In the rows, zero is written as 128.
D: rows in 5 groups, each row roughly a mix of its group's directions
D (182 x 11)
[[123 137 133 158 134 144 122 157 100 183 140]
 [129 133 161  92 130 115 106 159 124 102 166]
 [122 149 108 130 111 135 119 180 146 123  86]
 [115  86 118 132 143 165 109 117 154 136 164]
 [103  87 118 126 140 139 141 136  89 161 103]
 [145 106  91 152  98 146 164 144 108 116 133]
 [146 166 116  92 128 136 106 105 101  99 147]
 [111 148 154 109 174 145 140 140 132 120  88]
 [137 118 130 161 127 135 136  77 127 116 173]
 [143 105  99 117  93  92 121 114 129 131 168]
 [137  97  99 163 144 156 133  87 139 139 135]
 [139 114 124 103 134 121 136 106 165  74 112]
 [150 152 125 172  87 151 122 121 128 150 144]
 [138 163 110 128 102 139 113 113 163 145  87]
 [114 113 123  95 113 113 132  85 123  82 122]
 [134 158 144 164 128 148 125 137 106 179 135]
 [125 135 152 154 163 142 131 148  90 163 111]
 [116 123 145 161 100 137 132 119  80 135 164]
 [141 181 149 100 107 110 114 153 123 109 123]
 [128 125 106 116 138 111 117  74 118 137 171]
 [151 173 140 163 102 157 135 131 131 153 123]
 [ 95 122 109 106 132 125 131 161 137 113  76]
 [120 139 109 104  73 118 140 109 111 108 154]
 [115 151 106 163 120 184 115 128 128 137 110]
 [140 141 141 124 134 119 120  99 145 186 159]
 [134  85 105 171 151 136 143  98 121 133 138]
 [124  89 119 129 173 135 136 161 145 141  98]
 [139  90 113 116 158 128 131 132 177 104 109]
 [119 131 169 102 166 113 144 142 147 100 108]
 [ 99 116 173 133 125 117 128 113 169 100 110]
 [111 125 157 101 139 107 127 141 144 181 105]
 [108 128 112 108  75 111 126 110  95 126 151]
 [121 130 100 123 106 138 122 160  95  80 115]
 [137 137 138 118 138 118 125  90 145 184 154]
 [128 155 133 117  84 115 118  82 128 104 148]
 [ 93  95 169 126 111 132 130 124 168 117 121]
 [151 156 140 175  98 153 131 130 127 159 129]
 [135 109 120 151  93 152 153 130  81 120 149]
 [104 108 170 143  99 146 125 107 124 108 161]
 [113  90 134 172 100 142 153 141 107 137 142]
 [148 136  86 120 161 113 136 152 144 153  96]
 [ 94  95 129  84 156 113 113 118 127 102 133]
 [133 123 100  98 147 121 127 146 177 131  93]
 [150 120 140 123 158 123 117 116 177  88 112]
 [110 120 153  99 141 110 131 128 149 180 102]
 [130 148 152 118 127 137 120 178 153 169 118]
 [113 107 156  97 151 132 130 144 104 113 173]
 [130 154 154 102 111  88 134 169 109 116 124]
 [142 111  94 122 105 145 149 157  92 160 135]
 [117 108  93 123 116 129 137 105 105  78 103]
 [134 103  98 159 140 159 127  85 148 141 122]
 [119 120 147 118 123  82 164 157  94 118 125]
 [150 134 111 157 112 155 123 133 116  78 156]
 [147 137  97 171 116 122 134 104 141 143  87]
 [155 157  95 113 124 141 122 111  92  94 147]
 [130 110 141 171  94 142 152 125  92 118 150]
 [142  97 116 121 164 125 128 137 179 107 110]
 [160 147  75 123 150 114 150 139 124 139 105]
 [121 106 159 113 153 100 140  87 114 156 144]
 [134 123 102 144  76 125 110 118 124 153 165]
 [141 114 101 171 133 121 154 103 113 160 104]
 [116 144 178 106 129 129  96  97 127 124 156]
 [114  80  97  93 123 110 132 125 144 101 117]
 [172 155 145 159  97 130 138 120 136 157 142]
 [144 167 113  92 140 132 102 102 115  99 145]
 [128 109 115  84 121  78 128 124 123 114 157]
 [142 162 135 170 100 163 124 126 123 157 130]
 [131 143 114 129 130 180  91 109 157 146 137]
 [116 139 161 102 127  92 134 171 101 113 129]
 [123 106 154 114 134  82 148 157 106 101 140]
 [ 98  96 120 103 132 115 146 108 120 113  80]
 [105 124 156  87 139 149 119 147 118 112 169]
 [106 119 161  96 140 122 128 159 108 101 163]
 [130  87 111 130 170 135 136 160 152 140 105]
 [130 151 101 139  99 154 125 172 141 115  97]
 [153 114 143 140 180 138 120 142 164 114 108]
 [114  75 106 106 153 117 131 142 150 114 104]
 [132 162  89 114  93 119 128 112 103 130 161]
 [154 169 108 154 116 144 114 135 139 144 170]
 [164 145 146 160 167 138 113 130 165 132 128]
 [ 93  98 116  96 162 131 110 116 121  94 125]
 [124 115 183 118 149 111 137 155 128 156 104]
 [121 138 157  94 113 105 120 173 126 104 152]
 [135 151 102 147  99 146 120 171 141 110  97]
 [131 117 136 148 178 143 136 167 115 156 110]
 [140 109 148 145 137 133 137  78 120 123 174]
 [132 140  86 141 108 150 122 148 122  77 118]
 [138 135 111 113 132 122 119  78 126 156 173]
 [113 148 141 159 121 119 119  98  95 131 175]
 [137 112  98 172 143 148 138  89 126 150 113]
 [131 172 127 102  97 136 108 128 163 129  98]
 [133 168 131 161  95 162 127 138 134 160 124]
 [167 137 125 162  89 127 128 112 123 158 154]
 [139 153 131 155 115 145 128 187 141 119 105]
 [113 113 158 111 128 127 139 147 152 155  76]
 [132 170 151 153 103 138 115 116 100 158 150]
 [108  99 126 123 121 133 115 170 162 159 102]
 [137 115  93 157 125 161 125  89 156 148 122]
 [112 127 148 146 154 148 133 147  82 164 113]
 [132 130 121 151 127  90 157 123 109 142  76]
 [129 123 181 117 140 111 124 171 124 152 110]
 [117  77 105  98 143 117 138 135 144 102 106]
 [130 126 109 133 132 185 112 104 143 139 165]
 [141 164 128 103 123 137 104 102  92  99 151]
 [104  97 156 117 122 135 109 155 169 152 114]
 [124 108 157 108 136  98 138 158 105 102 164]
 [132 137  99 140 119 156 123  94 156 160  94]
 [128 108  94 106 103  94 116 117 125 104 166]
 [105 151 136 134  99 131 130 131  74 158 141]
 [150 140  91 111 158 111 131 153 147 158  99]
 [134 133  98 145 119 152 125  96 156 165  95]
 [151 171  95 114 160 114 119 119  95 133 127]
 [147 130 158  92 137  78 154 138 143 130 132]
 [120 135 144 115 182 146 140 131 133 109  86]
 [121 106 162 114 151 116 124  99 120 148 175]
 [ 95 104 102  95  99 108 143 117  96 121 127]
 [137 118 173 141 150 115 147 100 145 168 128]
 [140 134 111 164  72 129 120 129 134 146 156]
 [125 106 148 111 155 115 144  79 147 158 116]
 [121 133 105 105  71 111 134 111 108 116 152]
 [129 115 190 139 156 108 139 150 127 143 123]
 [117  90 134 153 134 123 146 157 164 159 107]
 [114  80 107  95 139 117 141 132 139  96 104]
 [154  98 117 136 100  95 120 104 123 129 170]
 [133  87 113 123 165 134 140 159 152 130  96]
 [104  98 162 150 128 120 124 150 165 158 115]
 [135 127  97 146 120 159 122  93 159 160 106]
 [170 138 136 144 147 140 120 134 184 111 126]
 [102  94  98  89 128  95 117 130 126 107 144]
 [125 119  99 117 132 117 118  73 113 115 166]
 [123 124 159 109 128 116 127 144 153 173  86]
 [114  87 115  94 146  92 122 124 129  94 139]
 [116  87 141 128 149 120 147 142 100 114 173]
 [155 169  97 125 152 118 130 112  87 123 136]
 [142 107  95 134  84 102 118 117 128 136 166]
 [153 149 132 173  91 150 122 117 126 155 144]
 [114 139 118 101 122 125 118 180 134 133  83]
 [112  89 110  90 126 113 131 123 148  86 116]
 [ 87 110 121  94 166 128 122 138 127  96 108]
 [139 125 108 109 114 102 115 121 180  93 145]
 [118 115 123 166 105 143 148 124  75 110 141]
 [145 101 130  87 153  83 136 110 129 111 139]
 [122 161 144 163 125 173 132 144 136 150 101]
 [138 124  99 165  78 133 115 123 125 143 157]
 [110 129 143 148 149 140 131 146  85 173 111]
 [131 150 173 111 168 125 151 141 139 116 100]
 [136 139 139 122 134 118 119  96 149 185 158]
 [157 159  90 128 138 127 126 128  80 141 146]
 [131 106 188 139 150 120 153 119 135 151 119]
 [ 92 119 127  88 167 129 130 143 139 105 100]
 [134 134 108 149 129 120 148 100 124 158  72]
 [ 94 106 120  91 166 117 126 137 125  95 111]
 [106 122 190 129 111 138 103 111 130 115 146]
 [143 179 146 107 104 100 122 155 116 116 118]
 [141 164 126  92 131 137 100 101 103 101 147]
 [154 172 105 125 148 110 137  99  95 117 137]
 [145 163 115 124 102 132 104 115 170 136  93]
 [144 157  98 143 120 117 152 100  92  99 141]
 [149 133 110 149 121 144 122 116 103  84 172]
 [118 157 144 150 110 139 124 120  81 167 141]
 [147 154 119 149 132 123 148  92  90  98 150]
 [129 168 149 158 118 144 124 128  94 165 145]
 [114 125 148 103 142 101 132 128 144 177  92]
 [125 160 151 103 111 116  96 166 146 100 132]
 [119 114 140 145 126 130 144 163 120  88  80]
 [106  98 130  78 156  99 125 125 136 105 130]
 [124  87  99  96 123 110 131 127 160  95 118]
 [138 119 152 147 188 139 123 140 141 133  98]
 [104  84 143 127 100 143 126 157 164 141 119]
 [151 125 140 142 183 141 135 148 160 120 105]
 [121  98 122 158  83 145 161 134 103 119 141]
 [135 155  70 137 107 146 115 124 128 105 147]
 [117  91 176 129 150 143 116 146 155 143 113]
 [162 140  81 114 143 137 133 147  90 146 126]
 [137 128 145 158 178 145 128 150 132 161 105]
 [144 176 160 164 132 147 121 129 117 153 141]
 [131  88 129 149 153 121 151 126  92 123 168]
 [112 100 120 116 119 134 114 169 165 161 108]
 [141 165 111 125 103 133 120 106 160 133  83]
 [ 88  91 113  98 157 133 106 118 126 103 125]
 [162 158 150 170 116 155 135 119 127 157 124]
 [117 128 156 103 132 119 116 185 130 145  99]]
one row of each group, then the others: which group is each in?
[102 112 171 143 106 144 123 102 117 103 159]	X
[116  87  93 109 108  94 115 125 137 114 156]	J
[107 109 164  97 150 118 134 164 129 139  95]	K
[134 131 133 101 117 113 128  98 155  71 121]	C
[131  84 121 162 157 138 131 120 110 127 169]	H

[109  97 152 116 126 140 103 161 161 161 119]	X
[132 132  99 144 122 151 130  91 151 160  89]	H
[163 137 135 163  86 123 128 116 124 154 157]	J
[121 102 156 112 157 108 136  87 110 142 158]	K
[113 130 107 180 117 175 117 136 133 122 111]	J
[134 173 150 149 101 135 119 105 100 143 155]	C
[132 111 107 100 134 131 135 155 167 124  81]	X
[111  91 135 160 124 122 148 156 156 160 111]	X
[156 157  80 100 153 122 140 110 126 111 129]	X
[110 144 154  84 115 133 106 161 145 106 148]	H
[124 137  89 122 113 133 108 157 105  79 127]	K
[118 145 103 105 124 127 116 173 141 127  80]	K
